[[128 116 142 128 126 125 129 129 122 128 122 130 129 121 128]
 [125 137 156 129 129 134 123 131 132 129 124 131 131 133 128]
 [120 128 120 132 132 136 133 127 132 130 131 133 120 126 129]
 [121 146 117 134 130 125 132 128 131 128 119 127 131 125 134]
 [132 133 140 125 128 115 127 128 126 121 123 134 127 121 128]
 [132 118 123 127 128 131 121 133 132 133 129 135 127 126 129]]
|
[[128 125 120 121 132 132]
 [116 137 128 146 133 118]
 [142 156 120 117 140 123]
 [128 129 132 134 125 127]
 [126 129 132 130 128 128]
 [125 134 136 125 115 131]
 [129 123 133 132 127 121]
 [129 131 127 128 128 133]
 [122 132 132 131 126 132]
 [128 129 130 128 121 133]
 [122 124 131 119 123 129]
 [130 131 133 127 134 135]
 [129 131 120 131 127 127]
 [121 133 126 125 121 126]
 [128 128 129 134 128 129]]

[[126 126 150 131]
 [112 128 143 135]
 [139 115 124 118]
 [141 129 113 122]
 [140 128 113 122]
 [126 126 150 132]
 [129 131 107 124]
 [128 131 127 135]
 [127 127 150 130]]
|
[[126 112 139 141 140 126 129 128 127]
 [126 128 115 129 128 126 131 131 127]
 [150 143 124 113 113 150 107 127 150]
 [131 135 118 122 122 132 124 135 130]]

[[132 109]
 [138 122]
 [150 127]]
|
[[132 138 150]
 [109 122 127]]

[[135 139 120]
 [110 125 138]
 [133 106 135]
 [146 116 127]
 [134 141 126]
 [ 99 132 128]
 [122 113 127]
 [126 136 132]
 [126 133 121]
 [144 127 130]]
|
[[135 110 133 146 134  99 122 126 126 144]
 [139 125 106 116 141 132 113 136 133 127]
 [120 138 135 127 126 128 127 132 121 130]]

[[131 133 132]
 [126 126 121]
 [142 114 123]
 [107 147 135]
 [137 129 123]
 [122 135 123]
 [126 132 120]
 [127 143 150]
 [131 127 122]
 [140 122 128]
 [149 116 115]
 [142 122 124]]
|
[[131 126 142 107 137 122 126 127 131 140 149 142]
 [133 126 114 147 129 135 132 143 127 122 116 122]
 [132 121 123 135 123 123 120 150 122 128 115 124]]

[[129 111 122 135 122 130 119 102 128 135]
 [119 124 123 130 114 126 121 136 128 126]
 [119 127 124 128 116 124 119 132 125 121]
 [118 128 124 126 117 124 119 134 127 122]]
|
[[129 119 119 118]
 [111 124 127 128]
 [122 123 124 124]
 [135 130 128 126]
 [122 114 116 117]
 [130 126 124 124]
 [119 121 119 119]
 [102 136 132 134]
 [128 128 125 127]
 [135 126 121 122]]
---
[[117 122 139 130 129]
 [119 123 137 125 122]
 [114  99 150 139 130]]
|
[[119 123 137]
 [114  99 150]]

[[144 123 118]
 [126 130 119]
 [106 115 128]]
|
[[126 130 119]
 [106 115 128]]

[[120 132 129]
 [155 125 115]
 [156 109 115]]
|
[[155 125 115]
 [156 109 115]]

[[122 120 124 123]
 [120 129 106 126]
 [117 128 123 125]
 [108 132 106 112]
 [111 125 112 113]]
|
[[120 129 106]
 [117 128 123]]

[[122 126 107]
 [109 106 114]
 [122 129 104]
 [113 107 115]]
|
[[109 106 114]
 [122 129 104]]

[[132 125 129 134]
 [136 127 130 122]
 [128 129 131 122]
 [114 124 128 134]
 [151 128 128 131]]
|
[[136 127 130]
 [128 129 131]]

[[121 120 134]
 [106 131 149]
 [130 127 116]]
|
[[106 131 149]
 [130 127 116]]

[[124 128 123 128]
 [140 135 131 118]
 [142 123 135 101]
 [114 122 118 130]]
|
[[140 135 131]
 [142 123 135]]
---
[[136 135 138]
 [113 108 129]
 [110  99 129]]
|
[[138 136 135]
 [129 113 108]
 [129 110  99]]

[[117 133 130 123]
 [123 132 130 136]
 [131 120 132 126]
 [139 117 122 118]
 [114 140 140 127]
 [134 101 122 130]
 [127 103 123 130]
 [132 131 129 112]
 [138 124 123 120]
 [144 132 125 133]]
|
[[123 117 133 130]
 [136 123 132 130]
 [126 131 120 132]
 [118 139 117 122]
 [127 114 140 140]
 [130 134 101 122]
 [130 127 103 123]
 [112 132 131 129]
 [120 138 124 123]
 [133 144 132 125]]

[[137 126 134 135 113 132 122 117 112 137 119 127]
 [133 131 124 124 126 127 119 122 131 118 119 121]
 [136 118 103 115 131 133 136 123 110 122 155 112]
 [127 124 127 133 127 123 135 133 125 120 133 133]
 [126 127 128 131 132 116 141 129 114 123 132 137]
 [132 126 124 133 119 121 129 120 123 128 129 133]
 [133 137 153 141 125 127 127 129 144 128 110 146]]
|
[[127 137 126 134 135 113 132 122 117 112 137 119]
 [121 133 131 124 124 126 127 119 122 131 118 119]
 [112 136 118 103 115 131 133 136 123 110 122 155]
 [133 127 124 127 133 127 123 135 133 125 120 133]
 [137 126 127 128 131 132 116 141 129 114 123 132]
 [133 132 126 124 133 119 121 129 120 123 128 129]
 [146 133 137 153 141 125 127 127 129 144 128 110]]

[[127 129 127]
 [133 131 124]
 [124 126 127]
 [133 124 128]
 [130 154 116]
 [126 130 130]
 [128 131 129]
 [131 125 128]
 [131 129 127]
 [128 129 124]
 [131 128 125]]
|
[[127 127 129]
 [124 133 131]
 [127 124 126]
 [128 133 124]
 [116 130 154]
 [130 126 130]
 [129 128 131]
 [128 131 125]
 [127 131 129]
 [124 128 129]
 [125 131 128]]

[[131 115 128 128 130 128 112 128 128 128 127 128 129 104]
 [124 127 118 129 128 127 126 127 127 129 107 128 125 129]]
|
[[104 131 115 128 128 130 128 112 128 128 128 127 128 129]
 [129 124 127 118 129 128 127 126 127 127 129 107 128 125]]

[[132 142 116 124 124 141]
 [118 121 150 124 115 133]
 [122 141 134 121 145 130]
 [133 142 115 127 132 135]
 [140 134 122 137 114 133]
 [137 132 118 132 110 137]
 [118 128 142 122 145 122]
 [140 118 109 137 112 126]
 [127 120 124 130 149 111]
 [118 137 149 123 142 127]]
|
[[141 132 142 116 124 124]
 [133 118 121 150 124 115]
 [130 122 141 134 121 145]
 [135 133 142 115 127 132]
 [133 140 134 122 137 114]
 [137 137 132 118 132 110]
 [122 118 128 142 122 145]
 [126 140 118 109 137 112]
 [111 127 120 124 130 149]
 [127 118 137 149 123 142]]

[[134 129 111 118 103 140 120 107 101]
 [117 131 139 137 157 118 129 145 155]
 [121 124 113 115 124 128 120 119 115]
 [121 120 121 119 123 121 124 125 120]
 [115 132 124 132 134 121 113 123 137]
 [118 123 128 127 133 118 124 132 132]]
|
[[101 134 129 111 118 103 140 120 107]
 [155 117 131 139 137 157 118 129 145]
 [115 121 124 113 115 124 128 120 119]
 [120 121 120 121 119 123 121 124 125]
 [137 115 132 124 132 134 121 113 123]
 [132 118 123 128 127 133 118 124 132]]
